Each named move below is a turn or a mirror, shown by a few rows before and after it. Which moves, in which order, take the first row of each later pair to the second? The first pair is answered.
L (before => after):
[ -5  12   2  -6  12  24  -1   1   5  20   6  13  14 -13  -9 -26 -12] => [ -3  12   1  -3  13  23  -1   1   6  20   6  13  16 -14  -8 -26 -12]
[-26 -18 -14  -1  -7   7  12   2 -26 -18  -2 -30 -18  15  19  12   4] => [ -6 -34  -6  17  12 -42 -12   9   0 -10 -10 -13   3  13  10   0   0]
[  5  10  20   9  19  -5  -5 -13  18  10   8  14  12 -15  -3  10   0] => [ -6  19  15  -1   9  24   9 -17   2   7  15   3   0 -13   2  19   2]
[-10   9   5 -26   9  30   3 -13 -22   6  10 -20 -19   4  12  39  31] => [ 17 -17  20  -5  36 -36 -31  -6  14  16  -3   2  10   2  -2  24  23]
M (before => after):
[-10 -11  -7   2  -1 -24   1  -5   4  -1   1 -27 -16  23  10  -6  26] => [ -6  -5 -19   8  -6 -19   0   9  -1  -5 -12 -28 -17  18  -6 -26   0]
[-24  11  -6   1  -6  36  -8   4 -27   4  19  -2 -18   7  -1  11  11] => [  2  -5   6  40  11 -17  -6  -5 -14   5  10 -12  13  -7  20  13  20]
[-33 -19 -16  10  12 -13  -5  17 -33 -12   6 -17 -22   5  34  -7   5] => [-28 -17 -20  14  10 -16  -4  20 -34 -14   2 -20 -17   1  31 -12  -5]
S (before => after):
[  0  -9   2 -44  -1 -14 -34  47  -5  -3  21  41 -11  17 -14  -8  -6] => [ -8 -14  -6 -48  -3 -10 -28  48 -19 -13  20  24 -20  21  -6  -7  -7]
[-36 -27  27  22  34   6  -7 -11 -31  31  44  60  16   5  26 -20  61] => [-41 -36 -12  -2  21  21  26 -11 -85 -28  12 -23 -24  15  31 -18  35]
[ -6 -12  -8   1  12 -28 -19  18 -10   7  15   7  -1   7   7  -7  10] => [ -2 -10 -17  -8   8 -22 -13  14 -22 -13  -2 -19 -13   8  -1  -6  -3]
[ -2  38  13 -22  -2  20  14 -22   5   4  26   9 -20 -12   8  42  32] => [ -5  35  10 -22  -4  22  19 -20  -2  -4  26   0 -25 -10  13  42  32]
Now pairs of rows:
(two moves a pair)
[ -3 -27  22 -22  19 -15 -16 -37  21 -19  -6  -9 -11  23  -3  35  44] => [  7   7 -17 -18 -14  32  19 -16 -24 -35 -36 -40 -29   2 -15   0 -20] | M then L
[  5  -2  26  -1  19 -14 -22   2  32  20 -10  16  -7 -11 -31  -1   1] => [ 14  -4  31  24  16 -19   9 -19  16  13  -5 -13   0 -23   5  16  22] | L then M
[-26 -19 -11  -8  -2  12  15  12 -26 -10   9 -27 -32  18  29   9   0] => [  3  -7  20 -15  11   8  16 -30  14 -20  -9 -24 -19  15  11  33  20] | S then M
[ 17  42 -14 -21 -26  49  38 -19 -15 -21 -17 -55 -21  11   0  20 -11] => [  5  30  -6 -56 -13  43 -20   3  23  -5 -19   0 -33  34 -49   5 -25] | L then M
[ 19  22  -4 -23 -19  -6  13  -4   2   6 -16 -17 -42  22  34 -15 -22] => [ 22  27  19 -26 -14  -5   5 -21  30  22  -7  10 -30  22  30  -1  -2] | S then M
[ -6  -9 -20  -1  -2  -1  -4  20 -21   1   2  -9 -17   6   3  -9 -12] => [  9  -4 -15  -1   3 -11 -12  18  -6  -2 -12  -4  -7   3 -11 -13 -22] | L then S
[ 19   7  26  21 -12   9  11 -17   8 -16  -2  -9  19 -12   6   3  -3] => [ 10  15  12  17 -22  24   5   3  -1 -10   0   3  11 -12  -2 -15 -23] | S then M
[ 22  10  14   2  -2  31  -3 -30  -8 -15  -9 -29 -25  -1   5   9   9] => [ 38  18  22  20   3  19 -15 -27  16   1 -12  -3  -5 -12  -7  -2   0] | S then M
[  5   9  26   7   1   7   1 -31  24  23   7  16  12 -18   6  25  33] => [ 18   1 -15  35  -3 -20  11   8 -12   8 -20 -18  13 -30   7 -21 -23] | S then M
[  6  14  15   2 -15  19 -26   1  21  15   3  12  11   1 -28 -10 -31] => [-27 -13  17  -3 -15  10 -15  -5  -3  14  39 -10  -1  15  14  19  16] | M then S
[ -2  33 -15   3  13   6  40  -9 -19  -1  -6 -20 -13 -22  -7   0  -6] => [  5  11  -1  24  31 -43  11   3   4  19   2   0  11 -22  -3  -9   0] | L then S
[-10 -17 -15  20  17 -34   4  27  -5   8  -7  -7   8 -14  22 -19  -4] => [-18   8 -22 -20   2  23   2  24  -3  -2 -22   3 -19  -4 -17 -22 -25] | M then S
[-22  30  11  -5 -30  -7 -15  10  -9  24  39  29 -28 -12  23   8  17] => [-10  37   0  14 -37  -9   8   6 -28  16  28   5 -18 -27  37   1   6] | M then L
[  8 -25  16 -14  18 -48 -13 -26   6 -12 -19  -5  10  -2   5  34  28] => [ 28  -5  -9   5   3 -36  14 -11 -22 -25 -44 -33  12 -21   5   7 -14] | L then M
[ 22  24  -7 -13  -3   8  28 -24   5 -23 -23 -15  -8  10 -19  13  20] => [ 28  25 -10  -8  -4   3  30 -20   5 -23 -28 -15  -3   3 -22   7  13] | M then M
[  0  -5  -1   8 -14 -28 -25  26 -13  27   7  25   6  -9  -8  -4   5] => [ -3  17 -15 -11 -30  18   1  15 -39   6  -5   0 -17 -10 -13   3  -6] | L then S
[-21  10   5 -16 -13  34   5  -1  -4  17  25  17 -14   8  -1   5   8] => [  6 -14  10   1  13 -26 -23   8  26  14   4  23  12   8 -16 -12  -7] | S then L
[ 20   8  14  36  -5 -13  -4  -7   9  28   9  30  45  -9  -3  -6  15] => [ -2  23  -3  12 -29  43  30 -14 -35  10  16  -4  15  -7   9   9  17] | L then S
[ -3 -22  18 -11   2 -19   9  -4   7   6  14   6 -17  11  16  -4  18] => [  2  -5  -5 -12 -15  10  24   7 -16  -2  -1  -8 -24   1  10 -23 -15] | M then L
[ -4  18   9 -62   5  35 -29 -17  32 -17 -19  12 -31  24 -55  12  -6] => [ 15  -7  35 -28  31 -30 -36 -32  61 -10 -15  11   4  19 -33  28  23] | L then M
[  2 -16  -9 -11  14  -1 -41  39 -14 -38 -56  29 -31   4 -21 -38 -36] => [-28 -23  26 -23  20   6 -53  17  12  -4  -2  72 -28  19   1   3  30] | S then M
[  8  20 -45  -5 -23  15  -8  34 -46  24   2  15  -9   6 -12 -37 -60] => [-35  -4  -1 -36  -9  14 -18  -5 -22  38  57  35 -18  33  17  27  29] | L then M
[ -7  -1   1  -3   1  16   3  -8  -5  -7   7  -7 -17  12   6  10  14] => [ 16  -3   1  23   7 -13   1  -6   7  -9 -10 -12   3   0   4  -2   1] | M then S
[  2  18 -17   3 -23  16  28   3 -11  16  19 -17  -3 -19  12   6   8] => [ 19  19 -15   8 -22   6  29  -5  -5   7   4 -25   4 -24   7   5   0] | M then S
[ 42  17  -2   3   4  -6  -5  -8  45 -20 -29 -24  -3  -4 -23   0 -31] => [ -1  16  17 -20   0  23 -17 -13  54  13  23  20 -15  12 -11  27  17] | M then S
[ 16  26  17  -8   4  29 -10 -12  33   0 -23  12 -10  -9 -23  -5  -4] => [ 10  21  24  -7   5  29  -1 -28  32  -1  -9   4 -10  -6  -4  15  20] | M then L
[  6   0 -14   4   0   3  -2  15   0  -2 -13   2   0 -10  -2 -19 -17] => [ -3 -13   4  -6  10  -9 -15   5  17   5   4  14   0   4   2   1  14] | M then L
[-34  42   8 -15 -16  37   6  27 -18  13  19  26  -6 -14  23 -40  -3] => [-31  25  24 -19   1   8 -25  28  13  24  23  51   6  -2  12 -38   9] | L then M
[-1  0 13 23 -2 -1 17 -7  5  9 17  1 10 -9 27  6 20] => [  4   6  -9  15  -9   9  26   4 -16 -12  -8 -23  -5  -8  15  -9  -9] | S then M
[-21  13   6 -19 -10  34  -3   1 -10  11  18  19 -15   7  -5   5  12] => [  1 -13   3  21   3 -25  15  -6 -22  -6   6 -28   6  -5  27   5  17] | M then S
[-15   2  -3 -17  -9  22  -1 -10  -4   0   6   8 -13   5  -7   1   5] => [ -3   0   3   5  -6   5  17 -21  -9  -5   6  -8  -1  -6  15   8  17] | M then L
[  2  -6   5  -9   7   2  -5 -25   5 -15   0 -14 -12   3   6  22  25] => [ 24   2  -2   8   8  -9  -8 -14   9 -17 -25 -15   1 -11 -13   1  -6] | S then M
